Families of rows that turns and mirrors carry onto each other, the same ones carrying the whole set onto itself: the rest of each named row's family, in list order
4 families of 8 rows
z990: [ -4 -24 -29  -2   3 -24   9  11  -5 -29  -7  30 -10  -8  -7  -6  -3   9
  21]
z663: [  1 -39 -22 -29 -11   6   0 -15   2  19 -12  33   2  16  22  17 -21 -48
  18]
z595: [ 33  -4 -29  -5 -30  29 -11 -24 -13   9 -33  23 -11 -10   2  -6   0 -15
  14]
z107: [-19 -21   3 -23  13   8 -20 -31  13  19 -26  15  11  20 -11  27  -4 -52
   6]
z219: [-15 -18   4 -17   7  21 -32 -32   7   8 -12  16   5  35  -6  20  -2 -46
   2]
z306: [ -2 -13 -11  -8   3  30 -32 -38  -4  16 -49   2  -2  -5 -23  17  22 -16
   7]
z358: [-15 -12 -14 -12 -10   5  -9  34 -13  -2 -26  -3 -28 -41  -9  -2   0  -7
  -7]
z649: [-22   0  -7   0  15   6   8  13  21 -18   9  11   5  27 -17  15 -31   0
  -9]
z813: [-10 -13 -15 -26   1  -6 -18   9   1  -6 -14  -5 -38 -38   5  -1  13  -2
 -12]
z866: [  5 -20  -9  -7  21  25 -44 -39  11  -1 -37  -2  -3 -10  -7   3  15  -6
  14]
z432: [-19 -20 -16  11  -1  -9  12  34  11 -31 -28  11  -2  -2  -4   5 -21   7
  26]
z385: [ 26 -14 -28 -15 -33  26   5 -22  13  23 -39  20  -8 -12  23  12 -14 -19
  12]
z356: [  1   1 -18  -5 -15 -13  11  33   1 -29  -7  22 -16   0 -17  -6 -14   0
  12]
z190: [ 12 -27 -22 -11  -9   6  -1 -18  -5  10  19  38   2  15  29  -2 -13 -26
   7]
z157: [  7  -8 -34  -9 -18  10   0 -16  -3  14  -6  41   1  32  11   4 -17 -39
  13]
z803: [-10 -12 -20   6 -10  -9  12  37  -7 -27 -11  23  -6  -2  -8  -8 -27  -6
  19]
z11: [-21 -17  -2 -12  17  -8 -30 -24  16  19  -3  19   7  27   4  19  16 -39
  16]
z879: [-30  -3   9  13  13  12   7  19  26 -12  -1   5  10  24  -8  15 -27  -7
  -2]
z422: [ 21  -6 -37   6 -23  15  -1 -29   3  10 -34  20 -16 -13  18  -3  14   4
   9]
z36: [  9 -16 -16 -19 -16  14   8 -20   7  12  -4  40   8  23  15   9 -31 -46
  10]
z154: [-33 -20  -8 -13   9  16  -6  27  15  25  -7 -14 -11 -21   2  28 -10  -5
 -19]
z684: [-22  -8 -15 -10  33  13 -13  -3  28  23   4 -11  -7 -12  -7  24  -3   8
 -26]
z267: [ 10 -18  -5 -17   0  26 -28 -36   3   6 -58   2  -2 -19 -18  13   9 -21
  12]
z180: [-32 -10   0  -3  21  27 -10  13  11  17 -14 -19  -7 -16 -16  25 -11  -5
 -27]
z182: [-20 -13   7  11   2  20  14  23  32  -6  -3  -2   8  10   4  22 -32  11
  -4]
z127: [ 13 -22 -10 -10   0  31 -21 -32  19  10 -58   2  11 -12  -9  19  -3  -8
  25]
z470: [ 30  -4 -32  -9 -29  17   8 -23   1  11 -44  29  -6 -13   2   0  -9 -15
  17]
z991: [-31  -1   6 -13  14  14  -7   5  17   8  -6 -16 -13  -5 -22  31  -1  -1
 -31]
z646: [-10 -32   9 -25   6   3 -25 -25  19   9 -37  17  12  18  -4  28   1 -42
  30]
z574: [ -6  -1   9   5   8  -4   6   2  35 -16  14  12   8  22  -1  11 -13   8
   5]
z507: [-21 -29  -9 -19  -1  -2 -18  40  -5 -12 -23  -4 -23 -33  -2   5  -6 -10
   8]
z984: [ -8 -14 -20 -22   2   5 -13  21 -17  -5 -18  -3 -27 -38 -26   4   1   5
 -12]

The rest of the family of z154: z663, z432, z385, z182, z127, z646, z507
The rest of the family of z11: z990, z813, z866, z190, z422, z684, z574
The rest of the family of z991: z595, z219, z306, z649, z356, z157, z984

Families of rows that turns and mirrors carry onto each other, the same ones carrying the whole set onto itself: the rest of each named row's family, in list order
4 families of 8 rows
z110: [-15   7  -9   6 -24  14  -7  55 -10  -1   0   9   9]
z695: [ 28  45 -11  23 -17   6 -24  25  -1  17   5 -13 -17]
z393: [  7 -17 -25 -31  -4  33   0  12  12 -13  -7  -5  30]
z935: [ 24 -16 -31  -8 -29  32 -24  23  22  39  -8   4  17]
z444: [-10  -2  -6   0 -17  11  -2  54 -15  -2 -14  -1  -2]
z316: [ 31  -8 -32  13 -19  23 -28  28  21  27 -21  17  13]
z685: [ 42  11   0 -17 -15  33 -16  22 -10   7 -29 -25 -11]
z971: [ -2  39  -8 -12  -6   5  -3   2   1 -14   7 -15 -29]
z666: [ -5  11 -14  -3 -19  18  -9  55 -12  -1 -15  19   8]
z50: [ 22  34 -16  21 -22   7 -22  17  -6  27   8  -4 -32]
z522: [ -1  26 -14 -21  -9   5   2   1  -7 -28  12 -11 -20]
z734: [  0  -8 -36 -34   4  34   2  11   8 -21   4 -12  17]
z51: [-16   6 -42   8 -13   8  -4   6  17   8  29  15  12]
z959: [  6   7 -38  17 -24  11  -7   2  28  -3  37   3   8]
z61: [ -2  15 -39  10 -18   3   9  23  20   9  34  13   8]
z48: [  0  12 -50   8 -15   1  -5   6  27  11  30   4  15]
z62: [-13   7  -3  12  -5  15  -1  45  -9  -2   3  18  13]
z350: [ 26   6   0 -29   2  25 -20  30 -20  14 -30  -9 -11]
z665: [ 44   7 -35 -25 -17  21 -25 -13  18  13   4 -24 -14]
z302: [ 21  27 -20  33 -29  17 -22  21   8  23   3   0 -30]
z226: [ 43   8 -32 -17  -2  25 -14 -26  16  14   1 -17 -11]
z641: [  4  33 -11  -2   1   7   4   6 -17 -24   9 -12 -18]
z489: [ 27   3   7 -18 -11  38 -17  22 -21   3 -29 -12 -15]
z494: [  6  -9 -23 -43   1  22   2   7  -2  -8  -2 -10  28]
z242: [ 30   1  -3 -19 -10  35 -29   4 -16   4 -33 -22 -10]
z865: [ 38  19 -37 -11 -10  28 -18 -26  20  17  14  -8   2]
z92: [  0  21  -7 -24  -2  13   1   4 -12 -18  25 -23 -14]
z268: [  3 -31 -28 -34  -5  32  -5   6   9  -6   1   6  16]
z617: [ 27  24  -7  24 -31   5 -23  16  -2  37  -2   3 -18]
z864: [ 29 -10 -26  10 -18  33 -23  27  13  43 -12   3  19]
z757: [ 33   7 -29  -7  -8  22 -11 -28  17  15  16 -28  -9]
z886: [ 29 -22 -35   1 -21  34 -17  27   5  29  -6   6  28]

The rest of the family of z92: z695, z316, z959, z62, z350, z665, z268
The rest of the family of z110: z393, z50, z522, z48, z226, z489, z864
The rest of the family of z886: z444, z971, z734, z61, z242, z865, z617

Families of rows that turns and mirrors carry onto each other, the same ones carrying the whole set onto itself: the rest of each named row's family, in list order
5 families of 8 rows
z387: [ -5   8   5 -50 -28   3 -14 -40  -4 -17  32  17   5  34  30   9  17 -26
  10  17  -3 -16 -16  -5  39]
z892: [ -6  32  -3 -12   0  26  12 -19  50 -13  -1   1 -26   1 -24   9  42 -43
  21  -6 -36  -8  22  18  15]
z697: [  2   2 -17 -18 -23  10  15 -32  17 -12  -5  -6 -18 -15  22  29  43  12
  -1   9  -9  -8  47  20   6]
z3: [ -9  14   6  -4  -8  16  22 -54   6   6   6  11 -11  -8  20  17  22  -4
  32  19  -4 -12  46  38   5]
z34: [-11  -9  -6 -28   9   0  -1 -48  50  15 -26 -12  -1  22 -17   4  44 -21
 -21  26 -14 -50 -12  24  15]
z303: [ -9  12  -8 -34 -48   3  -1 -49  -4  18  -1 -17  14   2  43  25  11 -12
 -17 -12 -22 -42 -22  12  36]
z784: [  2 -12   1 -43 -43  -7  -7 -33   3   2  12   7  -4  12  43  16  29 -21
   8  -2 -13 -55 -37  19  30]
z620: [ -4   4  12 -16   3  -9  -2 -56  46   8   3 -12  15  21  -4   9  30 -29
 -39  -5 -20 -38 -39  22  28]
z344: [-12  11  -9 -37 -22 -12   2 -45  28  17 -16  -3  20  19 -21  -5  16 -53
 -23   6 -10 -47 -28   3  18]
z616: [ -2  23 -17 -37 -64  -8   4 -34   7   2  14  19 -14  -9  28  16  14 -30
  23 -22 -15 -29  -8  16  38]
z918: [-21  17 -24 -35 -18  24  14 -13  38   5   4   9 -45   3  19   9  41 -13
  25  -5 -33  -7  27  25  17]
z656: [-14   5  12 -27   3  -6   5 -25  46 -10  11   9  -6  17 -11  -4  38 -51
 -12   2 -30 -44 -45  11  15]
z851: [ -1  20 -14   7  -4   7   8 -46  43   0 -23 -15  -7   2 -36  19  53 -34
 -10  13 -23 -35  19  21   1]
z410: [ -5  12   6   4  11  16   0 -40  42   4  -1 -22   2  32 -11  11  54 -34
 -33   1 -33 -29 -11  16  -4]
z260: [ -8  25  -7   8   6  12  16 -59  37   2  19 -10  -6   4 -41  -4  22 -22
  11  27 -31 -34  14  24  15]
z43: [  1  22 -16 -24 -40   2  -1 -30 -16  -8  45  21  -1  18  28  25  33 -23
  12  -4 -17  -2   1  -8  23]
z339: [  4  11 -16 -10 -17   2   3 -35   7  -5  38  21 -13   0  25  40  49  -1
  19  -4 -19   7  19  20  35]
z102: [-30  28 -15  10  11  11   9 -33  26  14   2   3 -13  -4 -12  33  61 -38
  14   8 -47 -25   8  34  35]
z45: [-26  10 -21   0  -3  -2   5 -23  19  12  24  19 -21   4  13  27  59 -32
  15  -1 -24   3  27  46  26]
z592: [  2  23 -21 -28 -54  -3  19 -28  -4  -7   3   4   3 -18  18  19  14 -20
  -3 -11  -6  -7  31  -1   8]
z349: [-19  30  -7 -13 -34  -1  30 -50  -3  14  13  26   0 -22  21  27   5  -6
  24  -1 -15  -7   8   7   3]
z390: [ 19   0   0 -45 -32   4   0 -47   1   8 -18 -15  31   8   6  20  11 -21
 -10   9  -6 -47 -19  -8  28]
z366: [ -4   4  10 -21 -31  -9 -14 -48  10  14  -2 -15  29  21  17  11  16 -50
 -26 -11  -8 -43 -31  27  30]
z320: [ 19   3  21 -20 -25  -4  -8 -37  15 -15   5   0  16  10   0  17  30 -52
   5  -3 -15 -55 -41  11  28]
z191: [-35  22 -17  -2   0  13  30 -42  19  18  20   5 -26   8   1  -9  33 -17
  10  23 -28 -29  31  31  -9]
z22: [-13  24   3  -3   5  19   0 -41  56 -10   0 -10 -16  24 -12   4  41 -33
 -18  -3 -18   4  28  27   1]
z27: [-16  23  -9 -42 -53   4  -1 -48  10   3   0  -5  -4  -5  43  17  -3 -11
  -1 -15  -7  -8  17  23  42]
z503: [-13 -14  -1 -12   7  10 -11 -44  28  12  15 -20   8  32 -23  -7  20 -26
   7  43 -21 -39  -8  31   7]
z373: [-40  25   6 -32   0  13  -8 -39  16   2  -2  -2   4  30  -5   2  29 -63
   5  28 -31 -48 -26   8  38]
z662: [-18  32 -15 -22 -45  28   2 -33   6   0  -5 -16 -17   6  35  20  21 -16
   4 -10 -20   1  45  17  10]
z510: [-36  14   6 -16  23  12  -3 -44  36   5  -9  -2  -8  12  -9  17  44 -42
  12  29 -34 -38  -8  36  51]
z763: [  3  -5   8 -23 -27  -4 -11 -52   4   8   8  -1  35   3  -4  28  -7 -16
  20  18  -8 -16 -33   8  21]
z229: [ -9  26  11 -41 -15  15  -9 -51   3 -13  12  -1  12  25   7  16  19 -33
   9  25 -26 -43 -33 -18  47]
z508: [ -7  -7 -13 -63 -41  -8  10 -30   3   6   0   7   8   3  36   6   5  -8
 -13   3   4 -20   0   3  21]
z552: [-28  13 -27 -12 -14  -7  18 -31  46  -2  -4   7 -30  -3  -5   4  47 -21
 -15   6 -13  -9  37  31  -6]
z443: [ 11  15 -14 -28 -44  24   0 -27   7   0  -2   1 -24  -4  30  29  32 -14
  42  -9 -19 -18  29  25  31]
z392: [-23   3 -14 -21 -19  -7  -2 -41  19  19  22  -7  19  18 -24   2   4 -28
  -1  22 -31 -33 -46   1   6]
z196: [-23  -8  -3 -32 -34  -3   4 -35 -12  24   9  14  16   7  37  24   5 -12
  19  14  -4 -11 -14  15  -4]
z283: [  0  -3  15 -17  21  28   0 -18  46 -11  -5 -10 -15  21  -9  10  58 -35
   6  15 -34 -33  -6  20   8]
z580: [-19  32 -13 -16 -12  28  13 -41  43  -7   2 -12 -31   7  13  16  36   6
  -9  -3 -32   5  36  13   9]

The rest of the family of z392: z3, z260, z349, z191, z503, z763, z196
The rest of the family of z552: z697, z34, z344, z851, z592, z390, z508
The rest of the family of z918: z892, z784, z616, z656, z320, z443, z283
The rest of the family of z366: z303, z620, z410, z22, z27, z662, z580

Families of rows that turns and mirrors carry onto each other, the same ones carrying the whole set onto itself: the rest of each named row's family, in list order
6 families of 6 rows
z204: [ 34  45   5 -12   6   8   8  27   4  26]
z953: [-21  18  19  33  -7   8  18  22 -12  26]
z324: [ 30   1  -6   9 -27 -20 -18  30 -25  23]
z203: [ -6   7 -15  44 -29  -2  -6   2 -28  22]
z31: [ 39  41  15 -10 -11  19   3  26   1   0]
z99: [ 1 44 14 14  7 25  9 -1  4 42]
z279: [36 25 14 -7 -1  2 12 26 20  9]
z870: [ 18  46  20  21 -18  27  10  -4  21  36]
z59: [  2   6  -4  14 -53 -17  -4  36 -16  11]
z981: [  4  46   9  21 -14  33   5   7  18  38]
z76: [-14  15  15  32 -50   1 -10  -2  -6  25]
z963: [34 45  5 -7 -9  7 16 33 16 17]
z752: [ 26   0  -9  17 -19 -21 -14  22 -23  -2]
z531: [ 27  -4   1  14 -34 -28  -9  26 -16   7]
z705: [ 26   3   3  15 -36  -8 -12  27 -34  -4]
z848: [ -4   5   3  41 -34 -12  -5  -5 -25  25]
z790: [35 35 10 -6 -5 17 -2 29 22 13]
z534: [ 25  48  -4 -13 -12  -6  15  25   2  -6]
z275: [-16  12  17  31 -18  18  18  37   0  31]
z911: [ -1   0  -1  33 -31  -7 -14   1 -27  41]
z2: [ 52  32 -12   1 -36 -12  -7   7   4  17]
z137: [  1  37  -1   2 -11  33  18  -5  17  28]
z259: [ 49  30 -11  12 -23 -13  -1 -11  -7   7]
z486: [ 41  19 -26  -7 -31  -4  -3  -3   3  11]
z867: [-13   0 -12  28 -38   5   2  -6 -18  27]
z292: [ 32  38 -21   5 -48 -13  -4  10 -14   8]
z103: [ 21  -2 -12  20 -23 -24   7  33 -24   3]
z796: [-14  21  30  26 -15  26   7  24 -17  16]
z614: [  7  53  14   5  -9  11  15 -15  12  11]
z764: [  1  19  -5  47 -42   3   2   1 -28  29]
z822: [ 51  24 -11   3 -21  -7 -14  -3   4   8]
z197: [-20  22  10  34 -11  23   6  32 -12  23]
z650: [-23  20  33  11 -11   9  11  15   9  13]
z151: [-17  13  24  27  -2  10   2  20 -18  36]
z999: [  3  53  11  19 -10  23  21   1  10  33]
z781: [ 52  33 -16  -4 -22  -7 -10   8  -6  28]

The rest of the family of z848: z953, z963, z531, z2, z999
The rest of the family of z752: z203, z981, z790, z822, z197
The rest of the family of z705: z31, z137, z486, z867, z796

Families of rows that turns and mirrors carry onto each other, the same ones carrying the whole set onto itself: the rest of each named row's family, in list order
12 families of 3 rows
z674: [ 38   3  19  10 -27   4   3 -16  13 -12  -1]
z224: [  3 -13  33  32  -9 -10   6 -24  -1  13   8]
z484: [ -9  26 -19 -20 -14  17  -4  -4  -5  17   7]
z406: [ 42  -5  17  10 -14   3  20 -11  18  -2  -6]
z671: [  8   7 -14  -5  21 -39 -17   8 -12  -1 -16]
z913: [  5  15 -11   4   5 -33 -30  14  14   2 -22]
z845: [-21   9   8 -19   2   5   3 -18   7   5  35]
z718: [ -2  11 -12  -7  27 -47  -1 -13   2  -5  -8]
z896: [ 18   1   4  14 -29 -13   9   4  40  -1   4]
z147: [-23  14   5  15   1 -11   4 -19 -15  33  15]
z189: [ 27   4  34   6 -19  -6  -7 -29  13 -13   8]
z352: [ -2 -23   2 -17  14 -27 -22   1 -10  -9 -24]
z948: [  8 -11 -12  -3  -1 -39  -5  27  19   1  -1]
z473: [  0 -18  17  12  -8  -3  13 -29  29 -16 -17]
z679: [-16  21   3 -14  -9  20  -8  -6  -2  15  28]
z431: [ 19 -25  18  28 -18  10  12 -14   0  -2 -11]
z815: [ 30 -14  30   7  -7  -1   0 -33   6  -8 -16]
z488: [ 20 -13  23  20 -20   4   2 -17  20 -15 -20]
z66: [-21  34 -13 -17 -10   4  -8 -24  -4  17  -1]
z209: [-15  13   3  -9 -19  16  18 -28   8  12  20]
z337: [ 26 -19  17  11  -7 -26  15 -22  15 -19 -12]
z246: [  7  -9  19  14 -22   5 -21   2  34  -7 -15]
z287: [ -4  14   0   0  -7  12   4  -7 -19  24  33]
z379: [ 19 -15 -10 -15  14 -26 -17  15 -13  -8 -18]
z458: [ -7  23   6 -18  -5  19  -2 -30  -8  22  14]
z856: [ 21 -12 -12 -17  22 -26   1  18 -10   6 -15]
z159: [-11  -3 -17 -23  22 -35  -1   1 -15   5   1]
z786: [ 27  -2  26   8  -8   9   8 -21  28 -16   5]
z582: [ 12   1 -19  11  15 -35  -1   3 -25  11 -17]
z438: [-11 -19   7  20  16 -35  -3  -7 -16  16 -16]
z669: [-16  11 -19 -11 -19  -3   2  16  23  20  16]
z298: [ 10 -14  -9 -10  30 -25  -7   8   3 -12 -23]
z56: [ -1  21 -12 -20  -6  21  15  -2   1  27  13]
z14: [-14  33 -18 -18   8  12   2 -11   7  16  14]
z482: [  7  -3  -7 -19  27 -27 -14 -10 -21   7 -22]
z414: [ -9  24   6  -7 -11   3 -29   9  15  14  25]

The rest of the family of z414: z913, z246
The rest of the family of z337: z209, z159
The rest of the family of z379: z674, z484
The rest of the family of z786: z298, z14
The rest of the family of z488: z671, z679
The rest of the family of z482: z815, z458
The rest of the family of z582: z431, z287
The rest of the family of z406: z856, z56
The rest of the family of z473: z845, z718

